One turn moves each row of this set onto another row. After a few examples, where does it send each row asked below?
Nera: [ 24  -6   1   1   9   6  10  19  13  -3   3  -2   0  19   3  -1  -3  15
   7 -11  -5 -19   2   0   5  -8 -21  -4 -12  14  -6  -3   2  -1  -8   0
   7  -4 -14  -3  -5   3   1   4   3  -8   4   0  -7  -3  -1  11   5   3
  -2 -43]
guve: [ 21  14 -12 -37  -1 -17 -16   3   6  -2   2  -6   5  -2   5 -10  -8   7
   6   3   0  27   0  -5   9  -9  -7  -2  -3 -40  -2  -2   6   1  -8   5
  -5   4  18  -3  -1  -3   4   4   5   5   0 -14  -2  -6   6 -14  -4   7
  -2 -22]
sazu: [  2  12  10  13  -6  -9  -9 -21  -2   7  -5 -12 -13  -8  -9   4   1   0
   5  10 -11   8  18  -7 -12  -1   7 -14  -8  -3   5   2 -23  -6   1   0
  -3 -36 -10  -7  -9 -11  -5   0   8  26   2   1   4   2  -3 -21   6   4
 -14  31]
filov: [ 16  -1  -1   4  11   9  10  17  13  -5   1  -5   0  26   0 -11   2  19
   5  -5  -7 -17  -1  -1  -4  -5 -19   0 -12   6  -1   2  -1  -1  -8   3
   4   1 -11  -7  -4  -1   0   6   9 -11   2  -4  -5  -5  -1  11   6   8
  -4 -44]
befu: [ 21   6 -20 -29   0 -20  -6  -2  10  -1   0  -5   2  -7   6 -14  -7  14
   0  -6   3  27   1   0  15  -6 -14 -10   2 -33  -7  -6  16   5 -13  -2
  -1   6  13   0 -10   0   9   1  -1  15  -9 -15  -8   3   5 -11   1   0
  -4 -16]
suror: [-10  -1  22   7   4   2  -8  19  13  -2   0   0   0  19  -2  19 -11  18
   9  14   3  16  -4   1   0  -5   6  -7  14 -23 -11   2  11  -1  -1  11
  -2   8   3   2  -5  -1   4   4   1  -3   2  15  -5   3   7   5  -7   2
  -2  55]
Suruk: [  1   2  17  24   1  -7   5 -25   6   5  -5  -4 -10  -9  -1  14  -5   3
   2   7  -6   8  20  -1   2  -2   5 -18  -1   4   0   2 -15   1  -7  -9
  -1 -27  -7  -3 -20 -10   7  -6   0  32  -3   5   1  13  -1 -18   2  -2
  -8  34]
sena: [  1   4  13  -8  -6  -6 -25  25   3  -1  -1 -10  -2   9 -10  11   1   9
   6   8  -1  12  -1   4 -12  -3   4  -8  10 -21  -8  -2   4  -6   7  21
  -4  -8  -7   0   7   5 -14   7   5  -1   7  12  -6  -9   6   8   1   3
  -9  53]
Vofa: [ 20   6  -7 -34   0 -18 -11  -4   6  -7   5   2   8 -12  12   1 -10   7
   3  -8   7  21   5   6  23  -9 -18  -9   2 -27  -7  -5  13  12 -15   1
  -9   1  16  -1  -5  -1  12  -5  -8  11   0 -10  -9   1  11  -2   2  -4
   9 -17]
ruz: [ 13  -3   7   0  10  13   4  15  13  -4   5  -4   4  28   3  -4   2  10
   9  -2  -7 -14   0  -1   1 -13 -17   2  -8   6   4   3  -3   3 -10  -1
  -1   1 -10  -6  -4  -2   3   7   8 -16  10  -1  -4  -9   2  10   8  15
   1 -46]
Zapur: [ -5  -6   9   6   0  -3  -9  19  13   6  -3  -4  -5  14  -6  10  -8  20
   8   7   1  19  -4   0  -2  -6   1 -14  17 -18 -13  -4  19  -3  -2   3
   5   4  -8   5 -11   4   1   8   0   3  -3  14 -10   5   0   1  -1   2
 -10  58]
kot: [ -3  11  26  21   3   0   0 -20   6   2  -6  -8  -7   3  -2  13  -5  -2
   7  22 -11  14  16  -9  -6  -4  17  -7  -5 -10   9   8 -26  -5  -2  -2
  -4 -20   2  -5 -14 -15   3  -1  12  21   4   2   9   5   1 -24  -7  10
  -7  28]
novap: [  0   8  30  13  -1  -4  -8 -22   0  -1  -1  -4  -4 -10   1  23  -3 -11
   6  12  -6   5  23   1   3  -6   8 -11  -3   2   7   5 -27   3  -3   1
 -11 -33  -2  -5  -7 -11   2  -8   1  23  12   6   5   2   7 -11   1   1
   1  30]
safi: [  3  11   6   6  -2  15 -12 -16 -17  -5   2   6   0   1   1  -4  -3 -33
  -1  -3   9 -29 -27   5  -8  22   6  -2  -6   8   6   4  -3  -5   6  -3
   6   1  11  -4  14   1  -6   1   7 -13   5   2   5  -1   0 -11   5  -6
  -4   0]
Zeg: [ -3  -1   8  18   5  21  -1 -21  -7   0   1  10   2   6   6  -3  -4 -32
  -2   1  12 -20 -27   5   3  14   5  -5   6  11   8   5   7   3  -5 -22
  11  15  11   3  -4   1   6   2   3 -10   0   4   3   8  -3 -16   3   0
  -2   3]
vub: [ 21 -11  10   2  12   9   8  19  16  -4   3  -3   5  22   5   2   1   6
   7  -6  -5 -14   4   2   8 -14 -18  -1  -5  13   1   0   1   4 -11  -3
   3   1 -12   0  -8   4   3   5   4  -9   8   0  -6  -5   1  13   4  10
   1 -45]
Pori: [ 12  -1   4   3  -4  11 -16 -13 -15   4   1   4   1  -5   1  -2   0 -44
  -1  -8   9 -25 -22   6   0  12   3  -9   2  17   5  -3   5  -3   3 -15
  12  -3   0   4   6  10  -7   5   2  -8   6   4   0   1  -6 -14   8  -3
  -8   2]
Lofu: [ -5  -3  15  -6  -5  -5 -23  18   3  -3   2  -5   1   4  -6  16   2   7
   4   2   4   9   3  12  -2  -5  -4 -12  16 -13  -8  -1   9   5   0  15
  -9  -8  -9   1   3   5  -8   1  -5   2   8  14 -11  -6  10  17   8  -1
  -1  57]
nofe: [ 18   9   2 -31   6 -13  -6   1  11 -11   3   0  11  -2  13   2 -11   3
   3   5   4  27   2   1  21  -9  -5  -1   1 -37  -3   1   6   8 -13   4
  -9  12  26   0  -5  -4  12  -3   0   7   1 -12  -2  -1  12  -7 -10   3
   8 -21]
vabu: [ 11   2   4  17   5  13   3 -11  -7   2  -3   7  -3   4   2  -5 -10 -28
  -1  -1   8 -21 -28  -1  -1  19  11  -6  -2   9  -1   0   6 -11   4 -15
  21  12  10   5   0   6   0   5   8  -6  -5   3   4  10  -9 -23  -6  -6
 -12   2]

Zapur turns into Lofu
sazu turns into Suruk
Pori turns into Zeg
And these:
guve turns into befu
vub turns into ruz

